In the rows, zero is written as 128.
The same turns and mirrors carry the whole set onto itself, and each row onto the other rows of its family. Which rows share a family with each named row? Give them in list order.
These 18 rows form 3 families of 6 rows each.
Doz: [154 116 133 144 125  93 142 114 145 115 125 129 136  97]
Kob: [137 131 146 157  97 140 166  85 137 120 140 156 174 139]
suf: [137 134 135 144  83 140 171  97 138 116 144 136 178 134]
ves: [134 117 147 131 117 121 141  95 101 115 140 159 158 155]
loke: [147 124 146 158  96 141 169  87 144 120 148 144 178 141]
rizop: [165 125 133 150  96 101 123 119 148 135 133 116 132 130]
fef: [155 130 134 131 127  85 147 116 141 103 132 128 151 106]
Pup: [134 145 122 129 130 122 137 133 143 118 134 158 130 140]
Fomaz: [148 115 155 153 121 122 143  86 113 119 149 166 161 157]
Sevev: [160 126 124 153  90 112 121 118 146 140 131 125 134 123]
puvi: [141 120 160 175  95 115 158 113 129  88 149 157 175 134]
bafuv: [141 115 156 160 102 113 151 135 123  77 156 146 166 136]
Gulak: [138 116 159 158 115 117 143  91 107 107 145 173 164 150]
kavar: [159 143 122 145  84 112 115 124 140 132 139 124 155 134]
Vipe: [151 121 139 135 133  92 144 119 148 116 127 132 128 113]
roz: [138 134 124 142 125 119 129 129 147 123 125 158 117 123]
segif: [151 114 163 174 111 117 156 115 131  88 156 155 167 140]
dit: [141 135 128 139 120 124 132 129 154 131 134 146 118 140]

Which other rows belong to the same family as dit? Kob, rizop, puvi, Gulak, Vipe
Which other rows belong to the same family as Pup? suf, ves, fef, bafuv, kavar

The same turns and mirrors carry the whole set onto itself, and each row onto the other rows of its family. Which rows share a family with each named row? Give them in list order.
These 20 rows form 5 families of 4 rows each.
zerub: [135 108 114 152 174 143 108 121 150 136 125  75 130 124 121 165]
Zefo: [ 99 133 117 148 128 117  89 134 137 127 135 106 110 104 117 154]
zagav: [162 128 130 164 142 119 123 119 108 152 128 116 136 149 117 146]
Gote: [123 125 121 116 144 120  94 116 165 153 120 120 126 114  94 159]
nar: [153 118 131 126 145 112 119 110 150 168 120 129 133 140  95 149]
mevop: [105 146 118 136 143 119  89 139 153 133 153  90  98 119 123 149]
bor: [119 135 106 151 125  93 132 125 141 153 163 110  95 131 114 135]
nuv: [128 129 134 148 127  98 118 143 145 146 158 111  90 148 120 128]
lunod: [146 128 122 122 157 128  99 106 151 162 115 115 141 126  95 162]
Rubut: [105 152  92 145 142 115 104 118 144 143 156  90 107 108 115 156]
tomal: [143 159  96 152 162 130 114 106 123 155 150  82 131 128 117 160]
Zanel: [144 155 118 140 168 140  92 122 133 142 144  77 129 136 123 159]
zik: [154 139 110 160 146 108 140 111 121 165 154 104 120 150 116 140]
nosat: [129 114 128 122 132 106 112 119 163 160 123 133 117 128  93 146]
bot: [157  96 127 162 165 130 134 122 141 150 129  92 128 148 121 149]
fam: [125 117 132 158 114  97 121 136 125 143 139 128 104 134 117 133]
Sis: [165 139 135 153 155 119 122 127 123 156 147  99 122 164 122 137]
pulip: [136 144 116 153 155 139  90 116 116 135 125  92 143 118 119 165]
zute: [129  84 129 159 144 111 136 134 156 142 136 102 102 140 119 139]
mufi: [110  97 116 150 151 125 111 134 167 130 133  88 104 114 120 155]

Which other rows belong to the same family as Rubut? bor, tomal, zik
Which other rows belong to the same family as nosat? Gote, nar, lunod
Which other rows belong to the same family as Sis? mevop, nuv, Zanel
Which other rows belong to the same family as fam? Zefo, zagav, pulip

